Each path below is one point turned by a fixed rotation once a step. After each direction that follows a path, write how fast that rotation turns it, in deg/step (0 if it stays still).
Each turn is a multiple of 5 degrees from 10 to 175, or 0.
Each row of a path follows its step; steps can be skipped.
path 1
step 0: 301 63 10 -450 -9 -14 -92 -248 -390 -11 189 5 97 101 233 -83 106 -200
 -70 -179 -42 141 -135 64 181 -136 90 -33 -233 136 44 57 -75 -140 -128
 -18 -91 -51 215
step 1: 247 -181 -85 -250 -264 248 87 -79 35 66 41 -3 137 153 -29 -106 -6 -192
 113 -110 -56 341 -102 345 10 -54 134 94 -367 41 199 -168 -56 120 -71 -9
 204 -32 43
step 2: 362 22 -318 -139 -55 1 -145 48 -12 77 -52 -130 195 100 -53 -105 13 -152
 -141 44 68 62 -165 90 -41 -334 267 -74 -342 34 21 173 -72 -273 -141
 -136 238 27 -138
step 6: 70 40 -219 -1 -201 -8 296 13 -153 106 274 -152 89 26 -40 -47 -120 -275
 163 -266 -266 -28 -128 256 104 24 57 -2 159 -128 55 261 392 -186 5 -8
 -66 -52 -25
step 7: -136 205 -214 108 -235 116 66 216 7 94 -168 -223 -185 -23 -2 -249 -116
 -295 326 -172 -173 -152 -113 94 -43 60 -125 -70 -204 -225 212 45 67
 -216 -139 -128 150 -24 -8
step 10: 102 3 -154 44 47 137 -123 -74 -158 250 -177 -125 -272 166 107 99 -477
 -75 -6 93 -195 28 -82 113 112 14 175 -135 -115 47 256 28 -173 -373 90
 -16 -2 143 121
step 11: 78 -277 119 -63 -59 75 2 74 -236 -41 -42 -69 -89 -25 402 19 -68 -72 23
 -157 -318 5 -174 177 117 -241 107 -146 150 172 181 81 -229 -304 23 2
 110 -221 224
step 14: 307 -344 68 63 -273 28 243 -56 -24 213 -21 -10 185 26 13 118 -55 14 138
 -102 143 35 -130 277 260 -136 364 -74 -213 31 -173 80 3 -114 13 112 -75
 -231 -14
step 15: 70 53 -301 252 -171 19 103 -33 92 168 -45 50 -79 144 -28 -20 -69 -48 -43
 -336 211 -2 131 304 89 -314 88 -234 -278 -134 -175 100 -189 -123 -148
 -47 114 -141 174
Directions:
21 83 19 -26 -71 13 -71 68 -42 -10 20 -123 -47 5 -13 20 50 17 -24 8 27
 -65 4 -93 35 -33 26 9 53 -75 38 -36 -25 70 42 -20 58 -129 -34 -> 80
21 9 9 -81 13 64 -33 17 -62 -57 -36 -77 68 126 84 -18 -83 17 8 41 -63
 -22 -4 -10 5 2 -36 -5 13 81 -57 -77 -49 42 -13 39 62 89 27 -> 35
-65 3 -56 -26 38 21 19 22 24 48 17 -12 -39 -48 -42 2 -88 -45 -14 -65 13
 -7 98 29 -1 44 50 43 -51 -73 93 -111 -43 76 22 -36 61 96 40 -> 125
29 52 -3 -40 30 -124 -74 8 -70 -24 25 16 42 -130 49 26 -39 -16 -61 -23
 -31 -122 6 -24 -15 4 39 5 -53 91 30 34 -64 -10 5 10 -80 16 14 -> 135
-33 66 16 -6 -39 73 -7 89 -12 0 -10 22 22 19 29 23 -39 -72 -62 -20 70
 -42 -70 50 -117 -44 -16 93 15 -9 -22 68 111 49 21 -60 -35 63 -37 -> 25
-48 -91 84 -3 -39 -37 -45 19 55 2 -38 -39 -11 47 -3 11 -66 -48 -25 28
 -45 -113 10 16 -52 100 9 -73 74 -87 51 48 34 -82 4 50 4 1 51 -> 20
-89 26 67 -84 31 41 26 -17 -9 65 -33 -49 -75 -72 16 -133 53 24 -56 8 -18
 -29 28 78 1 24 24 -58 30 30 -82 35 -33 21 -81 -57 5 -1 -59 -> 85
path 2
step 1: 185 119 -130 -40 -102 -5 111 324 283 -195 49 -174 -164 22 -119 -29 -10
 -49 3 27 224 246 33 -177 -115 298 189 -281 -11 214 80 108 145 101 63 37
 54 -34 135
step 2: 121 -71 -480 246 -194 -143 -57 -11 -193 32 -98 -151 -98 -95 104 141 195
 -95 -179 -53 -47 -89 116 39 203 -31 108 -181 22 29 217 6 -163 -51 47
 -87 41 -132 309
step 3: 271 -169 -183 -225 -180 -92 -129 179 63 -146 94 -141 -69 -66 -80 -39 -99
 -74 140 -15 94 240 112 -177 116 126 143 -146 337 65 -210 -69 78 184 -95
 -40 251 -154 -56
step 7: 18 -198 -292 147 -146 -45 79 -4 127 7 325 -65 -199 117 -18 35 38 -164
 -280 43 89 177 -287 -6 61 -3 160 -336 -115 245 180 82 117 46 -40 -64
 -38 -87 -26
step 8: 290 178 -156 46 -36 -167 -80 281 -3 113 136 -100 -182 -278 -25 -29 130
 52 -75 93 -86 -193 219 -52 363 177 -45 -197 186 92 28 77 -59 124 143 97
 45 -167 58
step 9: 145 -220 -227 -124 -241 -42 123 -4 89 -52 234 -271 -160 110 -129 -16 -41
 -35 -61 276 108 47 -184 -80 -14 -11 313 -22 41 87 -17 -126 -220 -91 -45
 -202 116 -252 149
step 10: 358 41 -211 142 161 -190 33 213 -7 72 67 -188 -2 55 -1 -4 -67 -173 -84
 -151 68 6 120 -324 149 151 2 -208 -133 174 145 211 198 158 93 -25 -47
 -213 40
step 11: 256 -110 -260 89 -217 59 10 71 -136 61 146 3 -143 -186 21 138 171 -30
 174 -44 209 -91 30 93 212 157 234 -48 63 55 -51 -124 -343 -201 19 -134
 164 -253 24
step 15: 184 58 -50 -36 201 -178 85 279 195 157 366 -436 -3 34 4 26 -19 -59 -102
 152 137 161 -146 92 53 -55 124 -29 2 12 -75 262 -219 -41 57 19 13 -118
 -20
Directions:
4 -99 -74 40 -97 -27 40 -44 -61 -43 91 -22 -51 20 28 11 -112 31 9 -40
 -73 -58 27 44 -42 -40 22 87 -23 48 -2 -18 74 -38 7 32 -59 48 13 -> 155
-71 40 -63 9 -40 40 -29 48 22 -91 -79 1 1 33 36 -24 27 10 -35 -27 -22 81
 70 70 -74 -5 -31 -6 34 -107 -6 9 64 -4 -37 -7 66 117 83 -> 10
34 -70 24 -58 58 27 11 -38 76 37 -32 2 -44 -19 12 69 38 37 6 25 -49 43
 56 58 18 -52 15 26 -60 20 128 -57 66 -90 17 18 118 -61 14 -> 155
29 -31 -32 35 6 3 40 -25 -99 78 -55 -12 62 -67 -9 0 -5 33 118 -87 -30
 138 -61 31 -7 32 -63 15 -23 31 -56 -10 18 9 -101 -19 35 -25 1 -> 45
1 -57 -84 45 27 48 -42 -45 -1 24 -37 -129 121 -19 52 -6 36 -63 4 70 -42
 -28 -47 -9 -9 -70 -3 -66 -11 -51 -3 68 68 -19 59 50 -27 1 -70 -> 140
31 114 -4 -63 -39 17 -39 -34 -98 -2 15 -24 -42 -4 -79 46 56 -35 -100 -87
 -33 -20 -9 -33 -71 16 -30 -35 -22 11 16 39 29 -125 -50 45 5 -22 -71 -> 125
-60 -100 19 9 -20 81 -9 -68 -29 -18 43 84 -33 88 -14 0 -30 -49 -24 36
 -42 44 -33 -151 55 35 -7 -75 22 -27 -11 -33 71 23 -63 -6 65 -4 -9 -> 160
path 3
step 1: -39 -111 25 -208 -7 -260 40 23 48 79 236 41 -40 -116 164 -280 149 -60
 -169 54 138 -51 -69 163 458 114 273 292 -106 114 122 6 29 78 74 41 -102
 95 -341
step 2: -416 102 43 -131 -273 113 -184 103 -58 -64 -180 -177 -6 -266 47 -297 -3
 -60 -46 -128 -69 -104 290 -268 48 105 -37 2 92 250 -101 22 55 149 -70
 43 -25 -282 -93
step 4: 33 10 153 -172 -178 -144 -167 8 66 391 -23 -228 -154 -114 -134 264 30
 324 -110 -212 133 -20 181 -179 169 66 235 193 51 -137 -65 -124 233 41
 -32 -68 76 132 -119
step 5: -202 -59 349 82 54 -73 101 74 12 -52 -36 -59 139 27 52 -134 171 215 -338
 -31 -68 -63 6 49 250 423 45 -130 -23 148 -79 137 11 -235 38 11 -388 -59
 -161
step 9: -127 9 158 19 -7 164 77 -113 -59 -62 52 32 -189 -44 -335 55 67 48 -409
 -176 282 -199 -90 178 371 62 134 19 139 68 -208 -5 -158 -17 -203 113 35
 48 -232
step 12: 15 -248 58 -310 -198 -23 -200 -72 72 297 276 -344 146 3 -40 11 94 -187
 -187 36 35 -37 29 149 208 79 42 248 -183 281 27 -48 -70 93 31 205 149
 46 -127
step 13: -252 136 107 -142 -45 26 186 -58 81 -78 -181 -47 -26 -304 66 -471 9 98
 -259 -111 -105 -289 -204 -131 193 -103 -184 64 -58 56 -98 3 -5 81 -151
 44 8 -175 -239
step 14: 184 221 51 -55 -97 211 -218 138 -9 108 167 72 31 -64 -279 -38 -146 -60
 22 -85 328 -114 200 -124 35 256 -102 -28 -132 105 -279 146 -100 17 -221
 -156 169 -349 -45
step 15: 70 178 244 -9 218 -162 -129 -128 87 338 -87 -152 32 -249 -74 203 159 171
 -243 -204 94 141 -240 166 56 -32 103 172 4 59 -132 -175 132 -130 96
 -225 174 -83 -144
Directions:
70 141 -76 35 -8 -18 -74 54 -10 68 -36 13 114 -16 12 119 22 15 63 -9 43
 17 -21 -30 -50 -79 7 40 -17 10 35 31 21 -72 -1 9 21 -48 0 -> 95
-14 58 -78 -18 -4 -4 -103 37 -33 -104 -56 60 -88 15 57 10 93 47 19 84
 -44 69 63 53 19 46 38 58 -13 -31 -20 -26 41 56 -11 15 -51 40 33 -> 10
68 25 7 -75 9 31 82 -14 -43 -33 103 -26 -13 -51 79 75 -11 5 -100 16 45
 29 -62 -2 20 -81 23 58 47 16 12 -73 104 62 1 35 41 47 11 -> 125
6 55 70 7 -11 63 5 61 -81 -32 32 -44 13 48 -34 57 6 43 -22 25 -44 51 -29
 -52 37 70 10 -10 -31 107 68 79 -129 72 43 -9 48 28 54 -> 155
-27 14 41 18 8 -9 -75 13 12 8 -43 58 36 -86 -10 -56 -117 35 -78 52 -34
 12 -67 9 -86 58 -77 30 11 68 47 -49 34 -72 0 40 -23 94 60 -> 140
-22 7 -65 57 92 -24 -3 -57 23 -48 -91 11 16 -11 -7 25 40 75 -97 30 -6
 -61 -19 15 64 -27 -38 -48 84 14 108 -48 -28 29 45 -87 45 -52 -61 -> 175
54 -29 -5 12 16 -19 -75 -53 -9 -8 6 -77 -80 23 50 -18 -48 -23 66 46 -48
 -31 -36 -44 -14 -88 24 17 15 149 31 -22 -39 21 -70 22 -113 -41 -67 -> 70
path 4
step 3: 263 -173 -57 -282 16 98 152 -66 -187 76 -347 -158 -357 53 270 -12 18 159
 63 55 -135 -40 169 30 -39 18 151 -148 266 -135 -174 119 117 109 46 136
 79 -20 -90
step 4: 2 18 177 -89 -49 -75 127 -15 -188 111 156 -88 -116 155 -77 -123 -192 269
 -278 -106 266 38 135 109 137 43 -58 -363 -56 -54 -80 253 -209 -252 -153
 -174 92 -137 -26
step 5: -117 76 49 -235 59 138 32 311 133 172 -22 203 13 120 -74 266 -239 155
 -62 97 -199 64 166 267 -119 235 -63 199 234 -128 -222 -12 -34 -38 -132
 24 81 -205 117
step 7: -30 9 181 -287 -120 211 159 116 295 47 140 127 -267 -24 -253 74 -5 130
 246 124 -107 42 81 25 -44 110 30 99 -350 97 312 41 86 -6 30 82 -74 215
 -169
step 8: -161 116 -16 -10 137 -250 34 192 -83 -5 -393 131 -96 -274 24 -174 -45
 -143 164 -57 -85 -141 196 -50 27 104 19 -282 -99 60 154 -140 -139 -100
 22 346 -55 1 -243
step 11: 46 -72 -248 104 -276 -123 -182 22 -241 -288 218 -86 -142 87 111 197 138
 244 115 120 -40 -11 3 -91 66 -59 -259 -145 84 -135 155 173 -49 194 -53
 263 -57 92 184
step 13: -64 251 -107 114 -157 -99 -443 171 -11 5 -66 35 -142 77 147 123 88 -314
 196 310 116 46 269 -10 -49 -11 209 103 136 25 -152 -142 -158 -10 -68
 -49 -101 -9 84
step 14: -202 -17 139 4 125 13 -179 -29 156 -65 214 142 232 7 167 -173 433 49 -56
 -108 204 -93 29 -174 138 97 320 34 -36 114 -73 140 177 85 -172 -160 -21
 239 25
step 15: 46 -170 282 137 -216 -76 -94 20 28 -205 -31 174 -201 -195 -68 117 107
 -186 106 94 -176 -200 7 136 39 42 -72 -21 -156 134 -293 -144 324 233 64
 -275 44 -53 -133
Directions:
-67 -58 92 103 59 28 -12 87 82 18 12 1 -55 -13 11 -68 23 -2 79 29 16 -1
 12 -29 -37 -20 39 -1 102 47 123 -41 -9 18 26 -65 -33 5 -41 -> 55
-53 35 -105 22 39 -17 -24 34 -65 -68 -66 -19 -101 -5 2 -6 48 -7 -25 -33
 -25 1 -87 -25 64 70 88 -12 128 -35 12 4 37 -33 -12 85 -32 0 49 -> 140
42 10 43 53 -35 53 -43 37 -38 48 84 -65 24 -3 30 8 -58 110 45 -74 -61 11
 -13 15 65 -41 -30 -40 87 -10 -33 40 -25 -10 90 41 61 -106 45 -> 55
7 -50 24 23 17 -79 30 34 35 -14 -25 -5 13 53 -15 0 -74 -96 48 -33 -55 16
 -6 -15 32 9 33 2 -15 6 -27 31 -168 -80 -121 5 -31 -97 21 -> 90
-40 5 94 -1 -89 -6 -10 49 3 -66 -106 -72 52 -2 60 32 -24 54 -24 14 -20
 18 -80 -100 -98 51 0 8 -63 32 34 24 64 -3 -16 -21 5 -49 83 -> 80
path 5
step 0: -246 121 -481 -171 157 133 -107 -41 188 -95 -84 -113 -28 0 -134 273 156
 89 64 277 -167 -88 -145 -32 -156 -116 -107 111 181 -154 -9 -21 -49 -58
 85 110 183 60 16
step 1: 133 101 -370 -253 2 125 177 -141 -192 -206 66 -7 -35 25 -85 69 141 -35
 -22 -96 100 -323 96 174 -52 95 199 88 -46 35 -313 -62 -292 -88 -84 38
 -227 -17 -29
step 2: 56 -59 105 -23 -119 145 -36 68 -180 -477 -8 270 159 19 16 -215 226 -76
 91 153 195 82 245 -111 -44 -72 119 -75 16 -25 -130 121 8 314 -70 -178
 -144 63 -20
step 3: 67 -85 -134 -117 234 34 -162 -96 -16 -209 72 73 130 114 -144 -124 -100
 113 222 242 -232 389 -159 -118 -77 -315 -180 -40 -10 125 -10 9 -113 87
 230 -80 184 -32 -26
step 4: -68 148 -388 -228 310 101 100 25 147 155 -129 -9 -56 118 -113 153 117 86
 55 -199 -21 143 -156 141 -184 -50 -78 210 -153 -336 -126 -78 -143 107
 54 -73 -125 -91 -84
step 8: 36 163 -438 154 279 151 180 75 67 -67 210 -230 -28 114 -177 101 161 142
 -28 3 1 112 49 -87 -79 -15 226 11 -39 -16 -131 22 -120 287 41 185 -245
 -129 54
step 9: -40 9 -240 -337 -79 41 -43 167 160 -334 101 11 -28 69 151 -205 166 -83
 -53 73 -124 145 272 -145 -99 -3 245 76 -156 -29 -181 -87 56 -195 -218
 -181 -151 -45 -50
step 11: -107 -176 -228 -121 347 285 18 -321 -125 -180 -135 8 10 88 -107 135 -23
 207 181 -174 -8 -76 -171 120 -77 -56 -48 37 121 126 -41 266 -119 251 58
 48 -96 76 -112
step 15: -131 -173 -142 118 373 153 -206 -82 122 -121 -48 -94 -136 91 67 45 69
 220 79 120 -403 20 -158 -136 -205 -89 -37 69 43 -168 -205 75 46 242 -36
 182 7 -38 -83
Directions:
171 -12 24 0 -2 60 -11 -65 37 -28 39 -128 -39 52 -79 0 -19 25 -50 33 -34
 -18 52 -12 50 -17 -38 -33 -1 27 -13 -3 -31 0 81 98 56 11 -8 -> 145
-64 67 -87 -21 100 58 -55 78 -41 111 1 -48 26 70 20 68 -19 27 -17 22 12
 21 31 2 -3 2 -31 -66 -5 10 12 7 76 -39 135 6 -56 -9 23 -> 90
31 131 -31 -5 -55 -30 24 -9 -61 4 55 104 24 -53 41 -16 18 -8 11 -45 -98
 -54 45 -69 51 -22 56 -9 46 -9 35 54 -32 70 106 37 21 -59 -6 -> 65
-3 50 20 72 24 36 -88 -38 13 52 -101 16 18 -42 61 -9 91 14 -21 150 63
 -27 1 -60 7 -40 7 -20 -43 -16 5 -23 -45 26 -49 49 66 -74 60 -> 145
4 70 70 -26 20 59 -65 -55 -103 -52 27 -6 -31 -28 -8 102 -24 -54 7 12 0
 -78 -2 78 -8 -77 -5 -4 102 27 46 -78 36 27 -74 10 -73 31 25 -> 70
-29 -79 90 -26 -54 -23 -66 65 -54 -69 -23 -9 12 -58 1 -59 63 8 -32 1 39
 -22 -10 -13 15 -114 -27 -12 -81 56 68 14 -2 -37 115 -3 -70 8 -72 -> 95
-9 -26 16 -48 72 14 95 73 28 -3 -42 -18 -19 -85 -63 21 77 -74 -53 -48
 -18 -50 23 -50 28 27 84 -24 8 -8 -79 -124 -15 -51 13 47 -51 -60 39 -> 95
-39 -92 -25 -42 13 -1 20 -25 -26 27 -19 55 -106 -29 28 58 3 58 18 20 28
 -189 61 -32 -22 30 -49 -27 25 -22 -42 65 2 -42 13 5 64 68 -42 -> 70
